[[145 139 153 114 131 143 153]
 [125 131 129 150 147 121 119]] result: 143

[[157 155 155 102 102 102 155]
 [111 118 118 156 156 156 118]] result: 102

[[114 116 148 156 155]
 [105 156 134 117 132]] result: 156

[[105 155 109 138 101 113]
 [141 126 148 150 130 106]] result: 101

[[128 111 135 127 125 116]
 [146 111 152 100 120 120]] result: 125

[[149 113 135 106 116]
 [126 144 145 130 111]] result: 106

[[156 109 138 100 112]
 [101 148 119 155 143]] result: 100
---
[[127 129 129 142 123 134 142 141 128 118 138 121 120]
 [124 134 114 133 141 130 110 143 130 126 126 119 118]
 [141 135 122 136 129 111 114 143 145 134 134 114 135]
 [130 124 122 128 134 126 137 147 117 116 118 115 108]
 [115 120 116 119 142 131 116 131 106 135 123 114 117]
 [121 131 118 115 132 141 123 115 112 118 126 127 147]
 [107 117 144 126 133 140 150 146 100 111 134 132  99]
 [147 135 121 125 127 105 110 144 155 126 123 132 109]
 [129 114 112 141 125 130 103 131 108 132 119 126 137]
 [113 109 116 150 135 118 117 145 122 151 128 124 118]
 [119 122 119 121 115 136 126 113 110 143 117 122 153]] gives 121

[[132 130 120 129 130 126 122]
 [128 128 131 112 121 141 129]
 [128 150 134 134 124 123 130]
 [132 137 114 133 119 137 124]
 [118 131 126 121 131 126 127]
 [131 151 126 132 108 129 137]
 [125 152 121 127 128 132 129]
 [124 127 125 130 117 114 126]] gives 126

[[100 129 130 127 111 121 153 127 128 130 123]
 [152 133 128 128 145 129 141 127 124 124 117]
 [138 128 132 133 131 125  98 128 108 133 124]
 [127 125 127 130 130 134 117 128 124 132 122]
 [143 124 129 135 147 130 136 129 130 119 131]
 [135 125 130 125 130 136 133 125 131 127 105]
 [139 117 123 127 124 133 127 126 146 133 124]
 [138 137 124 127 116 125 125 127 127 139 133]
 [137 120 126 131 139 137 106 128 141 131 123]
 [101 133 126 127 114 126 124 131 136 129 138]
 [131 122 128 124 151 118 128 124 112 130 119]
 [140 135 130 129 131 128  99 131 127 124 129]] gives 130

[[140 137 135 138 127 127 121 138 120 141 146 115 128]
 [133 142 125 149 112 124 136 156 114 141 142 132 145]
 [124 137 132 142 111 134 127 145 130 128 129 112 123]
 [128 125 126 118 127 127 120 110 146 122 122 138 127]
 [123 144 133 134 125 128 139 136 124 151 120 132 119]] gives 115

[[138 138 139 137 126 145 133 144 127 138 140 129 130]
 [136 149 117 133 127 137 132 142 111 131 141 148 131]
 [139 139 109 142 131 149 114 149 124 140 130 128 126]
 [129 107 135 115 126 125 137 139 152 128 100 113 116]
 [130 119 113 120 126 137 117 146 127 149 140 131 117]
 [140 128 131 120 145 138 127 149 154 131 121 110 134]
 [101 123 129 109 147 132 116 117 148 117 144 150 146]
 [111 138 138 141 115 109 145 122 148 126 120 106 120]] gives 129
---
[ 98 104 123 120 142 109 112] yields 104
[125 149 120  99] yields 149
[125 109 102 107 143] yields 109
[124 153 145 131 155 149] yields 153
[120 105 113 132 149 114] yields 105
[131 141  99 116 119 129 129] yields 141
[129 116 138 152] yields 116
[112 103 133 111 133 128] yields 103
[129 102 124 121] yields 102
---
[[148 154 156 112 125]
 [135 140 138 121 138]] -> 135

[122 137 149 142 126 127] -> 137

[[101 155 123 147 142 131 124]
 [106 138 131 130 141 131 113]] -> 131

[[140 114 115 120 137]
 [144 158 126 148 146]] -> 144

[[132 139 139 150 134]
 [111 138 139 153 137]] -> 111

[129 142 134 109 142 137 152] -> 134
---
[[116 137 143 131 124 145 117]
 [150 117 140 129 130 142 147]
 [ 99 144 125 127 124 138 123]] -> 144

[[120 136 106 149 138 118 124]
 [136 125 126 141 136 140 133]
 [116 138 106 142 134 111 121]] -> 138

[[121 134 115 120 149 115]
 [108 116 104 126 117 124]
 [134 116 124 140 122 104]] -> 116

[[124 154 138 124 147]
 [118 125 134 120 126]
 [131 143 124 148 143]] -> 143

[[128 129 122 128 127 118]
 [132 122 122 126 129 122]
 [146 138 122 130 128 158]] -> 138

[[127 147 151 116]
 [123 107 109 130]
 [114 118 133 109]] -> 118

[[104 121 123 142 114 120 135]
 [134 131 121 147 135 120 128]
 [136 123 120 139 136 115 126]] -> 123

[[136 145 110 136 118 106 130]
 [111 116 117 118 118 119 149]
 [100 114 130 120 126 125 142]] -> 114

[[130 112 100 135 120 132]
 [135 134 137 123 121 127]
 [126 141 137 130 121 123]] -> 141

[[102 126 135 148 126 129]
 [102 150 119 128 136 112]
 [102 153 117 153 157 121]] -> 153
---
136,153,102,145,107,117 ans = 145

129,122,131,153,119,143,116
133,136,115,126,120,135,107
124,128,131,123,113,127,114
ans = 113

107,117,115,133,112
109,150,100,103,102
155,134,150,128,154
ans = 150

126,110,133,148,100,147,151 ans = 100

117,118,144,151,150
147,107,123,137,124
ans = 123

119,134,125,143,132,154 ans = 143

121,126,151,151
142,147,132,132
ans = 147

127,138,127,118,142,129
126,134,122,148,150,130
ans = 148

102,153,144,148,103,106 ans = 148
---
107,126,127,127,137,106,157 ans = 127, 157

136,108,151,120,136,113,147 ans = 120, 151

132,151,156,118,130
133,102,99,141,109
105,110,101,153,149
ans = 99, 156

108,136,151,111,126,101,142 ans = 111, 151

112,120,128,143,123,141,128
125,126,125,135,125,138,123
122,134,102,131,140,132,129
ans = 135, 143

127,127,120,108,142,106,137
121,120,150,143,110,151,114
136,136,110,108,133,118,131
ans = 143, 151
